One vector is turned by the same rotation once a step. Each row is the vector after some number of steps, and that number follows the row.
The counts run from 0 to 765.
[110 104 160 118 176 171 166 101 154 124 127 122 105 153 129 133 110 147
 145  82 142 128 162 120  85 146 157 164 104 122  80 126 118  95  93 133
  96 108  98 100 148 117 158 106 148  94  75 118 117 165 136] => 737
[143 159 156 131 156 146 130 114 150 194 125 161 136 132 138 142 112 181
  69 128 120 145 132 147 105 137  86 163 101 119 122 169 150  57 103 145
  95 120 104 122 149 100 151 135 143 106 135 108 120 130 119] => 391
[164 135 169 104 134 167 154 130 145 109 153 151 119 127  96 107  72 139
  97  69 139 146 153 131 106 159 160 199 114 141 111 152 106  87 105 102
 116  99 133 103 115 143 151 144  91 124 101  94 127 137 128] => 369
[176 168 155 124 121 168 106 128 154 145 136 136  96 162 108 150 125 132
 159 136 157  90 140 145  82 141 113 194 133 107  83 138 169 109 104 122
  93 124  97  79 126 129 136 101 141 124 140  91 139 153 103] => 510
[162 144 164 140 162 138 137 132 136 125 121 124 127 137 100 146 129 177
  77  67 111 165 162 118  72 134 128 184 103 128 106 139 109 106 104 115
  91 138 154 113 127 112 149 135  93 101 167  89 146 123 123] => 153
[162 118 147 115 143 140 171 123 124 121 134 140 139 123 140 153 131 186
  79  67 118 164 146 112 107 151 117 162  79 105 131 174 114  92 105 155
  89  96 125 149 143 111 162 158 121 118 142 109 117 140 156] => 355
[146 110 168 106 135 174 168 116 142 130 133 141 130 120 115 109  81 130
  70  76 157 137 135 129 154 158 132 178 115 135 118 133 110  78  81 155
  99  91  96 117 138 149 167 149 120 135 104 109 116 128 119] => 683
[166 186 145 118 116 165 116 136 164 144 144 149 132 144 116 171 129 161
 132 115 143 132 125 141 109 145  72 183 137 103 124 165 163  74 117 126
  78 112  89 123 132 149 161 118 121 135 156  98 145 111 153] => 491
[123 154 149 120 156 166 131 104 173 132 124 137 109 139  79 136 107 144
 154 125 151 148 128 148  80 127 144 168 128 152  76 142 127  78 110  97
 112 121  91  58 119 133 143 122 140 114  79  99 140 139  99] => 200
[157 157 139  89 116 179 164 107 152 105 136 141 132 113  90 135 107 150
 116 100 170 153 124 142 119 153  93 172 130 102 121 145 106  97 101 150
  89  89  87 102 102 167 175 168 130 153 121 108 137  93 128] => 584
[157 156 145 125 149 147 138 126 140 154 143 139 144 123 117 154 107 193
  62  81 119 174 141 125 118 139  99 171 109 129 131 179 129  62 113 128
  93 111 113 136 141 124 151 144 118  98 145  96 129 106 152] => 170
[196 113 150 124 116 141 140 141 126 115 118 120 114 162 124 195 169 152
 136  85 141 108 133 106 115 129 117 186 101 104  94 143 158 124  99 152
  78 120 111 123 145 124 148 124 126 131 170  95 128 163 145] => 544
[146 127 169 118 136 134 143 137 160 152 104 168 147 136 129 163 129 144
  65  96 123 152 114 132 123 128 124 179  91 143 127 155 143  57  92 140
 103 113 104 153 155 115 173 149  90 140 146 100 123 153 142] => 259
[181 141 142 121 128 130 150 137 124 104 136 133 144 124  86 169 130 184
  93  67 126 188 130 114 107 130 125 173  92 136 115 181 108  87 120 111
 103 118 127 119 112 129 148 169 104 123 149  81 137 120 137] => 670
[143 120 137  99 122 148 177 114 155  74 106 138 136 129  85 165 144 142
 155  92 157 166 110 120  92 121 138 164  99 129  92 152 109  99 109 135
 104  93  91 103 100 137 173 169 118 155 103 103 125 151 126] => 32
[195 174 144 121 125 146 119 143 137 148 154 153 128 130 112 157 118 182
  90 102 127 149 134 134 111 148  95 180 114 116 129 191 147  73 126 117
  90 112 122 126 119 135 139 142 115 122 160  81 137 117 139] => 172
[115 122 162 120 154 172 143  92 159 149 113 131 105 142 112 125 113 121
 132 130 166 105 135 149 104 135 128 168 122 131  78 120 138  92  78 150
  96 122  83  71 141 122 156 118 163 125  91 118 120 155  85] => 514
[146 162 137  95 131 190 161 108 162 135 167 146 114 136 132 129  96 160
 152 122 161 128 144 147 107 173  99 162 131  83 114 156 139  87 115 135
  83  78  87 105 122 144 159 115 157 126  93 113 129 122 153] => 87
[148 174 159 136 164 172 112 114 149 141 142 107 110 138  93 140 110 170
 112  93 139 142 168 136  85 144  96 182 148 107 102 128 128 103 106 116
  77 142 122  86 135 135 148 115 131  90 151  96 157  92 122] => 286
[159 138 150 127 146 163 121 124 138 143 148 127 107 143  95 141  84 151
 100  82 154 132 131 126 161 147 138 179 131 163  97 161 146  53 102 117
  95 117  91  94 152 143 120 130 140  92  96  88 137 120 128] => 500
[130 118 132 100 132 152 168  97 162 109  98 140 130 138 107 171 150 137
 163 132 166 138 107 138 102 120 119 147  94 119  82 139 141  97  87 161
  94  95  70  88 130 123 167 152 165 149  88 118 112 165 109] => 531
[185 120 153 114 118 134 152 158 131 117 137 162 135 143 128 159 126 159
 102  76 115 144 129 111 106 146 154 184  74 133 112 187 142  78 119 118
 112 102 126 147 130 108 144 139  97 135 136  83 117 172 145] => 39
[148 162 120 115 144 154 145  85 143 124 127 124 121 129  94 163 134 182
 158 133 154 160 133 142  68 127  95 137 114 108  82 169 126  98 121 133
  86 116  96  72 105 128 145 154 177 118 107 110 138 119 106] => 619
[183 115 141 113 111 119 163 134 118 127 115 157 138 129 124 165 141 160
  96 108 131 141 118 123 102 126 135 172  61 111 110 192 129  97 103 155
 109 101 127 124 120  98 151 169 132 154 138  95 110 180 109] => 761
[185 130 153 122 117 153 134 120 124 159 148 148  97 143 118 127  92 134
 113 128 164 102 127 144 138 148 138 183 109 142  89 172 159  77 100 135
 107 113 101  78 136 124 111 131 159 125  94  92 114 166  89] => 94
[155 111 133 123 162 156 158 105 109 130 154 108 105 143 133 146 120 187
 130  74 144 129 167 104 112 152 127 154  92 101  84 163 125 104 104 148
  82 108 111  95 139 116 127 132 181  86 104 106 116 144 133] => 319
[142 129 147 113 143 140 152 113 159  82  96 124 126 140  74 166 155 145
 161 113 150 158 116 133  58 108 137 164 106 124  77 131 110 118 109 122
 105 120 107  80 105 130 167 154 127 143 114 102 134 156 105] => 751
[123 135 173 118 140 149 152 110 173 164  95 161 145 127 114 125 108 135
  61 125 142 145 115 157 110 131 113 172 110 134 119 128 122  63  75 155
 107 108  92 121 135 127 191 153 113 146 122 114 120 136  98] => 479
[162 154 156 131 135 171 130  94 134 163 129 127 102 141 115 128 122 143
 117 142 164 101 147 153  93 144  91 175 130  92  91 126 149 117  81 166
  81 126 108  65 130 124 153 125 179 130 141 113 127 135  80] => 194
[162 145 141 145 160 161 114 112 121 126 140  95  89 155  92 158 124 168
 138  87 154 130 161 121 100 136 115 173 133 124  73 141 139 113 108 116
  78 149 116  64 140 135 118 117 164  80 132  92 145 120 118] => 100
[179 157 154 123 124 166 128 101 122 161 138 136  95 137 117 125 115 146
 115 150 157  96 149 156  86 147  95 175 125  88  90 143 151 124  91 155
  86 128 118  69 119 115 140 123 169 129 139 105 132 143  79] => 193
